In the data rows, the value 128 means zero.
Here are some points:
[152  76  73 125 141 139 136 129]
[174 134 140 186 168 172 154 152]
[123 139  81  25 130 126 125 122]
[115 127 148 100 114 111 131 118]
[170 181 156 104 148 147 144 148]
[242 136 208 255 184 174 194 195]
[148 146 106 179 153 158 147 143]
[ 76 131 127  64 119 128 120 110]
[100  77  71 134 153 160 118 133]
[174 152 166 122 161 145 154 141]
[170 108 119  80 155 150 150 137]
[220 172 221 255 186 161 176 164]
[ 90  83 120  22 107  87 117 100]
[116 138 134  76 105 120 109 113]
[158 130 128  98 147 138 140 134]
[255 194 145 255 196 204 208 212]
[ 86 125 121  38  85 149  92  89]
[170 138 166 109 162 154 146 148]
[160 166 128 158  91 127 139 111]
[162 211 161 233 155 170 158 172]
[132 134 159 101 134 143 128 137]
[ 99 142 112 171 139 147 104 100]
[147 168 109 102 119 131 100 118]
[ 74  99 139  85  92  84 121  95]
[ 91 125 135  61 105 106 127 106]
[112 172 101  89 130 160 154 145]
[140  86 173 174 136 130 142 147]
16 more points follow, each with its number after it:
[ 91 182 156 135 104 151 150 148] 0
[168 168 150 149 155 150 144 141] 1
[143 129 154 187 145 128 133 124] 2
[ 89 142  75 155 116 133 110 136] 3
[ 93  70 117  83 110 114  99 108] 4
[145 192  96 140 104 119 122 117] 5
[133 118 115  44  97 125 137 141] 6
[134 135 117  65 136 123 124 119] 7
[114 101  97 198 115 124  95 122] 8
[138 116  98  88 124  99 104 140] 9
[167 167 157 197 150 142 139 141] 10
[155 150 127 255 139 160 155 136] 11
[131 154 137  98 131 138 132 124] 12
[152 149 191 126 153 145 158 158] 13
[171 146 161 206 157 153 148 148] 14
[121 147 128   0 126 130 120 121] 15
Which three of these numbered points are nearest to each point below, looking only along the 3 directions in which the first points spread most? Their numbers follow each, nearest first.
[ 97 153 143   0  93 116 122 111] > 15 6 7
[170 161 118 136 157 145 156 137] > 1 5 13
[109 140 149  97 107 130 120 112] > 12 0 9
[144 129  78  97 143 126 118 123] > 9 7 5
[110 147 142 216 120 131 125 144] > 2 10 14
[49 91 50 57 78 86 86 86] > 4 9 6
[136 102  91 147 131 123 112 115] > 3 8 9
[113 115  80 132 124 118 105 105] > 3 9 4
[115  72  68 228 107  44  78  55] > 8 3 4
[162 133 176  53 149 127 151 131] > 12 7 5
[212 157 136 203 180 181 168 169] > 14 10 11
[145 182 115   7 132 146 144 158] > 15 6 7
[ 92 144 163  72 128  98 140 142] > 12 7 6
[113 103 144  95 132  93 112 133] > 9 12 4
[134 118  96  29 137 122 121 112] > 6 7 15
[136 134 143 188 143 137 128 126] > 2 10 14
[138 174 176 147 132 151 146 152] > 13 1 0
[134 154 108  65 162 110 137 141] > 7 6 12
[132 112  99 213 137 119 114 141] > 8 2 3
[154 129 140 118 141 136 123 123] > 5 12 0
[161 131 148 253 150 153 141 157] > 11 14 10
[146 132 138 131 153 135 125 142] > 5 12 0
[172 150 179 188 152 150 148 139] > 10 14 1
[125 106  79  75 115 121  92 109] > 9 4 6
[164 163 135 224 154 144 136 129] > 14 10 11
[137 155  94 140 136 139 133 124] > 5 12 3
[161 124  99 126 133 139 127 124] > 5 3 9
[144 144 174  86 132 143 132 126] > 12 0 5
[149 144  99 255 149 140 134 170] > 11 14 10
[191 156 169 139 154 173 176 155] > 1 13 10
[171 142 176 191 146 124 149 156] > 10 14 2
[169  93 140  36 158 145 169 160] > 7 6 12
[165 202 162 234 148 173 167 164] > 14 10 11
[127 125  86  43 124 174 125 129] > 6 7 9
[178 152 161 187 158 151 153 145] > 10 14 1
[126 171 114 158 154 145 127 123] > 5 1 2
[129 178 213 158 126 159 178 183] > 13 10 1
[122 113 115  25 128 112 112 114] > 6 15 7
[ 99 123  93 157 108 116 113 128] > 3 8 9
[118  76 155 102 174 138 153 143] > 5 3 12
[143 193 171 182 144 168 164 154] > 10 1 14
[137  96 119  40 131 126 124 119] > 6 7 9
[121 104 179 134 120 122 160 146] > 0 2 5
[111  63  87 137 112  99 106 111] > 3 4 8
[168 169 178  98 162 146 149 151] > 13 1 0
[136 174 115  88 100 119 109  79] > 7 12 6
[129 165 167  84 120 138 145 134] > 12 0 5
[154 122 142 205 135 140 135 116] > 2 14 10
[146 147 138 174 134 124 140 141] > 2 10 1
